In the rows, 128 means zero.
These are runs of 7 systems, one row a step. Runs of the same system follow the same rule from any start.
Q53, trace 1:
[[120  69  74 112 143  93 105 154 143 163 124 142 157 167 121 148 115 200
  157 111  98 146 138 135 135 156]
 [132 177 109 157 133 167 158 149  98 125 173 124  75 154 112 118  60 117
   97 137 144 146 124 160 114 129]
 [167 103 155 132 134 141 116 109  96 152  83 143  99 117 105 154 161  84
  133 209 134 138 133  83 122 107]
 [133  94  84  73  98 141 100 151 150 150 154 107 169  62 133  91 142 153
  131 124 140 136 104 120 115 115]
 [ 96 129 115 133 168 157  91 155 114 127 145 137 136 160 118 150  98 112
  159 104 133 145 107 143  96 195]
 [150 118  81 139 126 108 142 141 123 133 107 135  71 172  96 119  86 132
  145 186 109 118 145 123 151 115]
 [170 124 121 108  99 153 129  99  97 177 148 125 122  87 104 132 134 135
   83 152 164 163 136 112  98 133]
 [125  92 137 116 165 159  98 185 136 137 147 122 159 120 140 123 133 109
  142 157 137 155  88  94 108 119]
 [118 138  68 107 112 143  80 143 113 119 118 126 103 128 119 123 109 113
  176 138 108 105 125 155  99 143]
 [134  94  95 126 123 116 135 120 111 162 128 152 103 142  65 146  96 147
  133 132 153 170 142 118 138 159]
 [163 126 129 130 146 156 126 160 130 149 166 101 124 131 118 103 104 113
   89 193 145 145 122 101 103 129]]
Q984, trace 2:
[[122 125  88 120 231 143 118 224 158 146 153 143 163 186 139 139 118 180
  161  81 171 136  55 175  80 149]
 [167 121 170 183 189  91 160 121  89 191 145 146  74 206  95 168  95 170
   55 201 135 167 176 124 121 112]
 [176 142 162 192 149 251 150 200 121  83 119  95 114 125 141 123 119  84
  113 173  62 160 122 153 123  87]
 [130 129 111  79 202 181  36 183  89 168 158 105 140 130 117 127 113 118
  118 176 157 152  82 161  25 158]
 [131  60 134 168 228  85 116 212 165 150 131 117 121 193  92 127  80 188
  111 181 100 159 154 154 149 139]
 [205 162 121 209 166 213 184 179 110 151 183 134 111 165 155 165 107 164
   75 131 104 179 135 161  94 129]
 [141 150 167 119 201 197 111 185  81 137 141 103  97 176 111 112  91  70
   93 227 161 159  69 124  73  88]
 [154  91 150 140 237 162  52 202 134 132  86  96 139 162 105 150 126 158
  107 191  65 149 149 204  83 144]
 [174  86  89 189 198 163 127 227 129 185 217 124 119 117 126 142  89 179
  106 163 114 206 142 150 100 125]
 [133 168 154 173 225 184 155 204 105 126 165 124  99 235 116 132  52 102
   98 164 151 166  89 145  94 145]
 [201 127 157 119 202 197 105 186  98 160  95  86 115 200 101 134 110 159
   46 229  80 163 133 184  66 106]]
Q124, trace 3, 11 rows:
[[ 89 144 117 125  73 103 105  70 163 110 159 126 156  32 122 114 144  98
  149  45 168  94 158 124 142 231]
 [ 61 144 142  97 130  46 102 121 134 107 150 103 130 214 169  76  84 114
  130 183 117  64 119  77 134 119]
 [178 150 193 197 164 116 205 126 117 135 125 143  98 158 163 152 161 143
   83 160 135 128 138 109 148  42]
 [ 93 160 141 162 113 180 135 103  75  93 107 163  81  83  97 172 132  81
  169  51 132 168 121 186 134 110]
 [114 127 124 125  97 130  84  94 159  82  71 117 155 134 128 133 142  92
  172 116  73  73 162 127 140 225]
 [101 134 150 140 100  30 138  99 162 128 184 109 144 116 182  94 135 163
   98 130 120  76 170 101 159 112]
 [ 96 170 165 181 157 103 181 128  92 116 160 156  69 191 142 136  89  94
  126 140 164 132 109 107 140  88]
 [147 156 184 158 146 166 139 107 113  83  45 140  93 112 106 157 172  71
  146 126 116 110 134 162 136 107]
 [ 91 131 127 139  51 129 113  79 130  85 115 127 146  87 155 143 150 116
  162  68  65 114 167 125 159 150]
 [ 92 161 131 165 136  58 122 105 143 117 173 132 129 169 177 128 111 128
  138 118 126  70 163 111 130 185]
 [106 153 189 169 153  71 170 119 136  96 121 127  77 158 122 105 111 112
  105 158 148 101 144 130 168  79]]
Q702, trace 4, 11 rows:
[[188 142 141 156 140 149 175 123 151 157 157 129 143 126 142 135 144 128
   89 143 169 127 134  88 118 165]
 [119 162 132 112 121 141 128 139 103  93  97 114  95 167 145 114 116 110
  135 159  98 101 106 149 121  64]
 [111  80 114 110  98 119 113 122 159 124 109 133 178  96 129 138 151 149
  160  85 105 137 132 111 153 150]
 [117 151 188 161 161 113 122 112 120 130 173 117 125 115 134 131 125 107
   88 135 159 131 146 123 112 153]
 [138 147  71 141  95 140 154 133 108 118 126 145  73 146 121 126  96 117
  160 148 121 123 126 126 141 106]
 [133 119 134  84 118 126 124 110 153 125  80 120 180 158 128 130 148 160
  120  98 118 109 117 127 131 155]
 [119 111 185 174 150 125 122 141 117 127 161 119 134 116 149 138 139 123
  100 150 101 152 153 113 134 104]
 [125 161  92 137 103 146 137 127 129 104 142 138  96  93 135 114 124  89
  168 115 152  98 109 128 124 134]
 [ 94 122 133  94 110  94 126  92 128 127  96 128 137 171  99 133 108 147
  120 105 130 127 136 130 142 157]
 [160 110 144 168 137 148 140 140 129 151 158 123 150 130 152 150 135 144
   98 155 102 151 151  99 131 139]
 [129 169 120 132 125 138 137 135 125  97 120 126 106 123 159 113 147 101
  152 130 137  82 103 141 118  93]]
Q690, trace 5 (11 x 26):
[[ 53 142 165  79  97 107 102  66  98  90  69 128 124 157  89 125 108  92
  134  95 129 123 122 138 148 142]
 [139  92 161 141 162 117  97 139 157 153 162 103 206 141 175 143 151 161
  100 142 100 132 150  88 114 176]
 [163 173  67 139 139 128 152 152 129 145 164 140  95 110 166 116 142 149
  151 123 157  87  97 153  97  82]
 [130 130 143 106  81 109 138  68  96 119  68 134  78 139  76 127 117 106
  116 166 121 125 156 123 157 105]
 [125 104 184 142 140 151 135 124 166 102 113 120 199 122 145 140 157 117
  125  92 122 136 129  92 149 184]
 [117 160  87 107 125 132  96 137  98 149 181 134 135 120 186 134 145 137
  150 112 140 111  91 131  67 115]
 [135 119 119 110 115  55 130 107 131 137  96 124  83 136 102 106 126 156
  117 172 127  90 162 140 150  86]
 [157 148 177 169 125 158 182 103 150 111 115 126 147 138 127 144 137 113
   93 103 135 128 144 102 152 175]
 [125 130 101  88 113 167  97 137 104 134 131 138 161 116 166 144 163 100
  174 121 134 127  78  94  91 119]
 [104 123 126  96 122  63  90 103 129 127 103 113 116 124 126 114 140 171
  120 125 106  92 156 178 128 100]
 [159 142 163 181 123 112 178 104 146 131 163 130 130 133 144 135 132 133
   88 134 135 123 169  91 149 151]]
Q712, trace 6, 11 rows:
[[ 81 124 108 142 122 121 137 127 139  99 123 158 126 123 126 140 121 108
  188  60 143 123 110 126 155 143]
 [151 135 174 150 130 116 139  94 119 135 130 125 134 154 148 143 147 107
  100 168 125 109 152  78 126 148]
 [147 117 104 118 116 100 138 141 162 121 103 119 126  96 130 101 157 159
  142 128 122  94 130 147 149  85]
 [111 147 137 157 134 126 117 105 104 119 116 150 121 152 146 178 136 138
  146  86 105 127 142 156 116 144]
 [126 108 159 167 128 116 140 124 139 116 129 130 106  90 113 123 135  87
  136 156 134 124 151  97 162 127]
 [129 143 116 115  89 109 146 103 152 112 117 122 151 139 158 117 142 148
  127 104 111  84 131 121 140 137]
 [148 127 131 148 156 100 116 106 115 146 105 156 107 126 128 162 165 137
  150 138 134 110 146 134 114 127]
 [113 129 150 171 141 119 150 147 148  89 119 125 119 130 138 123 124 116
  146 123 101 117 145 136 165 106]
 [140 143 129 140  72 124 145  77 122 126 126 136 121 106 138 142 148 129
  124 107 121 115 159 117 145 136]
 [128 113 133 132 148  94 116 119 155 122 100 145 136 117 133 138 167 120
  166 124 143  90 131 117 136 144]
 [129 143 145 166 134  97 139 122 129 118 131 128 111 151 159 136 130 139
  124 142  98 100 158 133 139 111]]
Q702, trace 7:
[[118 163 117 187 165 144  55 149  86 134 194 111  97 160 163 149  85 107
  120 186  66 127 179 154  70 186]
 [176 146  54 147 107  81 203 112 159 135  96 175  85 115 132 141 166 188
  176  76 157  75 131 153 159  84]
 [105 114 224  89 149 185 147 117 125  95  72 114 185 181  95 134 121 109
   83  93 137 178  85 120 139 140]
 [149 106 132 150  91 131  79 120 105 146 157 106 115  61 154 120 150  82
  132 227  81 124 175  75 116 113]
 [ 85 182  67 114 118  87 136 138 153 110 185 126 123 127 159  88 102 153
  155  57 164  74 104 169 120 136]
 [121  93 161 155 171 119 141 107 110 137  69 175 122 196  83 195 119 137
  141 109 127 169 143 126 148 171]
 [208 136 151 143  97 180 165 127 147 133 128  94 135  83 132 105 152 120
   69 181 117 121 151 102 133 111]
 [ 63 163 115  73 102 119  94 128  98  96 142 121 132 145 178 107 126 111
  160 106 118  99  76 132 103  66]
 [ 96  64 124 151 151  82 107 138 167 127 120 144 146 124  97 144 126 136
  171 105 118 135 160 115 167 197]
 [176 180 162 174 128 156 158  96 109 136 155 122 101 111 125 140 129 132
   59 130 144 135 165 155 105 148]
 [129 139  97  94  84 133 165 125 105 119 104 143 109 170 144 117 118 113
  157 146 131 114  77  89 142  56]]
Q690, trace 8, 11 rows:
[[ 80 109  95 117 109 138 151 125  76 144 144 192 110 101 112 167 122 133
  178  39 175 198  74 127 142  69]
 [ 57 116 184 140 163  89  59 145 117  85 119  97 109 164 121 111  83  91
  132 189  65 116 163 140 140 131]
 [185 120  96 147 135 168 148 169 176 161 191  98 161  76 113 101 112 167
   75 122 150 148 153 135 119 195]
 [101 134  77 123 134 133 167 142  86 135 123 178  73 182 102 148  89 124
  178 100 169 159  70 128 135  78]
 [107  94 209 124 164 142  74 144 110 106  71  93 125 130  80 122 117 100
   97 185  81 158 157 156 132 122]
 [133 105 103 165 116 171 144 177 169 128 195 114 171  69 147 123 114 160
  121  69 114 171 135 138 146 153]
 [ 81 136  78 131 145 104 109 141  85 133 156 163  60 153 101 133  77 101
  180 132 161 138 108 137 116 118]
 [132  98 175 110 154 128 116 150 146 123  95  87 133 154  64  93  87 132
   71 183 118 152 146 147 150 136]
 [154 114 110 169 144 200 160 173 137 135 156 143 153 120 130 159 118 152
  131  75 114 189 115 144 130 144]
 [ 76 113 114 122 139 123  85 157  83 120 144 140  78 105 104 120  98  90
  176 146 137 159 106 145 120  75]
 [107 100 143 130 130 117 114 148 158 109 129  88 130 132  76  92  69 148
   90 139  99 151 172 165 165 161]]
Q712, trace 9 (11 x 26):
[[130  98 101 140 152 160 151 162 121 134 114 175 102 101  96 145 137  87
  205 114 182 156  73 102 138 105]
 [121 145 206 119 127 158 120 117 135 101 130  82 188 166 159 118 125 126
   59 139  89 129 133 115 124 145]
 [140 106  68  93  93 104  98 126 117 166 144 133 102  54 109 113 143 150
  143 140 145 128 141 141 116  96]
 [108 138 125 142 174 152 126 163 141 108 130 133 147 191 131 142 101 126
  150  97 127 126 100 141 116 191]
 [140 137 162 126 109 126 153 105 101 140 138 117  94 118  99 109 112 107
   76 182 153 146 143 106 134  89]
 [123 101  93  83 101 150 130 149 152 121 109 126 178 122 135 122 143 157
  157  83 114 136  92 126 138 116]
 [121 148 162 138 168 130  89 112  95 149 157 125 125 126 138 153 137 124
  101 142 139 135 143 144  72 153]
 [123 108 102 129 117 140 136 169 144 109 126 115 105 115  98  88  86 110
  145 162 121 129 126 121 158 115]
 [126 143 132 101 104 137 148  98 116 141 132 132 155 164 128 146 117 155
   95  83 146 144 113 123 118 154]
 [133 111 145 111 160 134 101 147 114 146 121 131 124 105 122 129 150 102
  142 168 156 134 103 111 108 100]
 [119 130 124 129 122 147 118 154 136 115 147 101 151 141 143 107 101 152
  103 124  86 135 134 151 127 128]]
Q53, trace 10, 11 rows:
[[145 115 109 156 152 105 155 151 162 125 119 134 145 187 149 138 124 183
  134 115  91 112 141 137 146 136]
 [119 187 150 142 110 125 157  94  89 123 139 135  81 128 129 133 120 124
  100 115 148 124 135 156 118  89]
 [132  94 187 126 126 135 134 118 136 119  89 125 150  99 115 135 165 106
  122 136 127 144 132 101 162 109]
 [112 141 119 125 118 113 112 135 162 113 159 107 164  90 169 105 148 136
  140 100 120  89 128 130 127 139]
 [ 97 151 135 127 133 115 138 104 118 114 109 148 129 185 133 157 122 135
  144  83 133 115 117 142 128 151]
 [144 133 151 153 128 106 162 127 140 117 114 117 103 135 114 116 122 153
   90 139 115 123 158 150 159  93]
 [125 145 171 140 106 139 137  96 114 122 146 124 141  93 157 138 157 104
  108 117 132 129 138 104 127 120]
 [116 121 141 110 139 117 129 133 158 106 105 127 160 126 150 120 157 129
  151 101 135  97 102 122 140 117]
 [ 94 146 136 132 124 101 114 109 131 108 126 122 127 134 134 131 119 153
  124  89 107 109 151 172 131 140]
 [129 139 159 165 114 125 172 111 131 115 126 138 123 152 127 138 119 126
  117 112 123 132 147 115 164 127]
 [144 152 166 130 130 115 148 108 141 118 119 120 134 111 153 117 163 125
  100 133 141  94 130 123 128 101]]
Q438, trace 11:
[[119 165 193  99 123 115 119  75  96 109  83 113 133 208 167 129 150  80
  105 189 112  79 112  74 112 112]
 [151 115 132 169 191 107 139 189 187 136 152 110 131  88 118 108 140 188
  110 107 137 125 144 192 134 115]
 [117 141  67 118  59 137 158 101  96 120 118 168 117 171 159 159 122 133
  183  90 104 121 104  91 144 107]
 [110 125 174 148 164 102  99 116 150  98  90 119 105  89  92 116 145  71
  144 153 151  88 151 142 136 160]
 [157 128 119 129  93 109 166 110 143 155 175 123 160 103 170 119 151 180
   85 117 138 128 138  94 140 100]
 [114 159 127 120 160 120 113 140 123 101  91 129 117 198 154 128 129 123
  156 132 109  77  99 157 108 109]
 [117  96 113 162 120  95 153 129 157 124 131 148 110  84  90 128 120 144
  156  91 144 138 157 139 177 135]
 [151 155 145 126  90 136 151  84 111 124 117 140 129 129 163 137 162  95
  130 143 129  98 126  80 125 118]
 [121 134 141 118 161  91 104 148 168 116 126 102 142 108 143  98 147 149
  126 131 139  83 129 155 120 121]
 [120 128 101 144 102  92 163 109 131 134 134 153 120 169 141 142 113 170
  136  97 113 123 142 120 157 119]
 [130 157 144 161 144 129 147 125 133 100 107 136  89 117 121 127 142  81
  153 133 146  94 126 128 137 122]]
Q984, trace 12 (11 x 26):
[[166 163 198 100 128 156 164  74  81 132  60 124 116 222 105 146 122 111
   53 182 131 135 118 103 120 109]
 [173 106 160 131 142 169  73 171 141 118 105  85 156  52 163 115 196 113
  130 197  64 105 145 140 108  74]
 [ 80 112  69 139 176 114  68 177 116 152 191 156 107  88 121 143 107 125
  198  94 162 145 113 160  88 157]
 [114 113 138 147 134 106 171 118 134 138 125 137 114 210  57 135  47 158
   87 119 140 168 151 132 170 190]
 [193 159 156 139 107 197 183 136 138 125 130  90 171 160 184 116 144 144
   61 152  83 124 118 102 123  98]
 [133 150 126 105 183 135  82 160 104 135 128 130 107 105 157 120 169  88
  167 179 160  91  74 134  63  71]
 [ 92  79 146 152 182  95  76 144 114 137  99 145  95 116  55 158 112 144
  145 129 118 167 174 191 141 150]
 [153 104 113 166  98 179 163 151 139 140 186 118 158 131 132 137  82 155
   90 117  92 190 154  98 148 176]
 [143 194 120 107 150 152 154 156 134 116 151 108 134 194 168  86 107  97
  110 158 164  85  67 100  89 127]
 [146 121 154 110 191 103  98 130 111 141  63 131 102 155 104 145 162 164
  114 165 120 114 131 190 104  68]
 [146  76 151 196 154 158 116 164 120 145 158 138 125  61 119 166 147 131
  134 138 100 195 165 124 136 120]]
Q438, trace 13 (11 x 26):
[[163 113  82 118 186 144  77 150 149 163 118 148 144 111 101 152 155 138
  166 109 169 116 121 155  72 221]
 [ 74 121 105 120  55 102 104 107  84 130 184 117  99 118 129 108  68 115
  118 159  97 157 156  99 145 103]
 [151 160 201 117 163 177 154 116 134 113  90 108 154 167 101 126 127 112
   64 120 159 135 107 147 115 161]
 [139  79  92 123 157 131 112 181 117 175 162 146 129  95 136 141 143 164
  153 142 140 172  97 125 108  63]
 [118 117 118 114  88 169  98 120 122  95  79 112 145 166 113 137 109 107
  146 134  54 134 146 134 140 177]
 [112 142 168 147 155 128 106 110 104 153 176 135 125  78 106 147 129 110
   98 106 181 156 143 138  97 164]
 [136 125 108  84 109 151 135 156 127 141 154 100 150 163 142  90  97 129
  105 174 133 139  87  81 117 107]
 [132 117 137 113 155 142 100 132 103 129  80 128 113 146  86 148 127 156
  113 124 102 153 138 196 113 120]
 [108 100 140 159 122 161 130 143 114 135 168 143 149 106 134 155 117 108
  145 106 119 189 125  87 145 137]
 [163 139 106  95 120 172  90 121 119 140 119 111 139 124 114 119 126 100
  120 169 136 113 120 121  80 176]
 [ 85 115 148  99 124 114  96 130 103 135 156 105 133 120 112 114  96 154
   87 126 120 167 138 153 119 104]]
Q124, trace 14, 11 rows:
[[158 115  94 113 151 103 103 105 111 158  67 155  86 156  75 159 135 140
  149 160 143 114 150 153 107 159]
 [113  81 156 121 118 145 136 158 177 106 134 103 183  69 121  93 138 124
  125 102 130 154 120 105 174 125]
 [134 167  93 109  97 137  97 105  80 162 176 126 114 143 157 132 115 117
  118 164 135 118 120  99  71 135]
 [148 114 119 121 175 115 151 164 160 125  84 138 138 172 118 133 138 180
  135 105 134 114 104 162 140 105]
 [123  99 161 134 112 162 112 118 105 147 144 116 134  83  90 139 114 116
   91 141 125 189 154 117 131 145]
 [140 133  58 110 116 134 110 149 139 133 134 135 122 113 145 113 139 114
  185 135 142  93  98 115 104 132]
 [135 137 150  91 131 129 135 122 139 134 120 101 171 173 130 115 118 170
   65 120 124 125 122 143 118 133]
 [129  80 125 142 146 106 110 140 103 165 141 152 109 108 106 156 133 136
  140 154 133 170 137 109 129 106]
 [150 144 109 130 133 186 140 170 150 112 138 112 140 107 130 107 120 105
  138 124 142 123  99 138 116 145]
 [137 129 114  70  96 117 106  91 111 152  98 119 141 141 108 131 135 160
  100 131 127 122 132 143 111 137]
 [116  77 128 140 156 116 120 162 143 148 154 137 162 125 139 135 130 150
  139 127 131 158 117  97 142 121]]

Which system made each run below?
trace 15, 2 rows:
[[122 139 162 114  86 101 120  62 136 126 126 116 152  94 130 125 156 120
   95 117 140 103 163 105 132 175]
 [ 97 126  92 108  67 105 138 118 146  96 122 128 130 109 156 100 134 126
  170 106 104  93 116 104 160  90]]
 -> Q984
trace 16:
[[ 83  67 109 117 108 125  45 135 115 157 191 113 182 114 138 146  95 148
  132 129  72 183 166  99 117 206]
 [179 176 115 201 190  79 160 128 140 161 182 152  79 118 155 139 156 149
  122 141 186  69 156 148  92 136]]
 -> Q702
trace 17:
[[ 34 172 143 107  67 117 125 103 116  76 175 106 160 184 188 100  75 100
  127  87 104 114 101  92 145 146]
 [231  97  79 123 129 134 137 116 135 203 120 142 122 103 104 146 171 150
  115 193 164 122 147  79  98 155]]
 -> Q712
trace 18, 2 rows:
[[131 147 126 127  88  96 135  88  94 153 186 121  89 131 134 103  95  93
   94 210 155 117 147  58 123 127]
 [129 155  48 119 118 127 136 160 155 114 130 124 137 211 166 116  97 171
  163 103  87  83 106 145 119 148]]
 -> Q702
trace 19:
[[ 90 135 128 145 185 125 122 188 151  88 143 123 102 138 116  90  92  96
  167 130 147 109  99 157 136 122]
 [138 112 112 117  93 137 101  79 103 140  79 150 114 103  77 166 136 143
  130 100 116 152 166 165 124 167]]
 -> Q702
trace 20 (2 x 26):
[[177 137 148 140 170 135 139 147 154 146 161 107 131 116 131  97 138  88
  106 200 179  98 120  81 103 166]
 [135 146  94  72  98 124 137 133 133 114  76 107 118 175 111  97 103 174
  110 129 103 103 112 179 134  80]]
 -> Q712
trace 21:
[[135 132 135 127 138 114 152 136  78 174 159 125 106 191 126 141  82 222
   43 131 106 187 143 176 115  61]
 [152 137 190 185 131 224 146 150  92  95 127 129  94  66 126 142 144  42
  130 156 120 173 118 115 132  79]]
 -> Q53
trace 22 (2 x 26):
[[122 103 117 132 138 137 125 176 118 152 181 115 119 127 122 109  87 151
  108 153 125 177 123 132 124  95]
 [146 141 141 150 183 168 135 158 130 123 119 135 138 187 129 148 116 119
  130 134 130 134 105 130 110 162]]
 -> Q984
trace 23, 2 rows:
[[175 145  95 133 127  85 152 116 192 118  89 128 130 124 143 115 169 162
  150 111 130  39 145 143 139 143]
 [ 69 145 171 113 121  85 132  83  91 139 164 132 142 158 137 142 106 172
   72  72 148 154 135 143 128 107]]
 -> Q53
trace 24:
[[120 114 123 155 173 116 143 160 120 144 136 143 105 178  89 148  81 193
  105 102 122 170 144 189 136 130]
 [107 142 165 137 103 181 161 122  90 111 149 142 113 101 120 127 116  61
  130 116 167 177  87  89 143  91]]
 -> Q712
trace 25:
[[151 132 137 187 142 115 128 122 115 134 136 149  83  74 136 158 162 125
  147 146 114 121 167 144 129  88]
 [ 92 123 138  80  84 125 140 100 132 115 125 123 151 104 115 100 128 101
  132 103 169 128 100  84 152 125]]
 -> Q53
trace 26 (2 x 26):
[[103 159 198 139 131 217 103 110  99  65  61 113 156 152 126 171 137 107
  121  57  62 155 126 206 115 157]
 [110  82 102 135 169 115 100 153 135 184 208 159 154  75 120 145 129 112
  167 117 202 171 106  65 106 187]]
 -> Q438
trace 27:
[[ 82 138  94 164  70 109 193 116 108  76  97 172  47 131 106 136  91 113
  190  78 109 137 131 150 209  50]
 [149 144 175  77  73 197 119  45 103 133  89 122 180  88  93 152 167  85
   89  90 162 148 124  98 106 205]]
 -> Q984
trace 28, 2 rows:
[[107 115 116 119 134  99 164 146 190  93 109 146 152 167 154  92 139  60
  210 137 174  62  64  19 170 152]
 [157 186 135  51 129 160  66  76  88 146  84 105 155 161 137 150 164 158
   71 122 127  94 123 193  34 164]]
 -> Q690
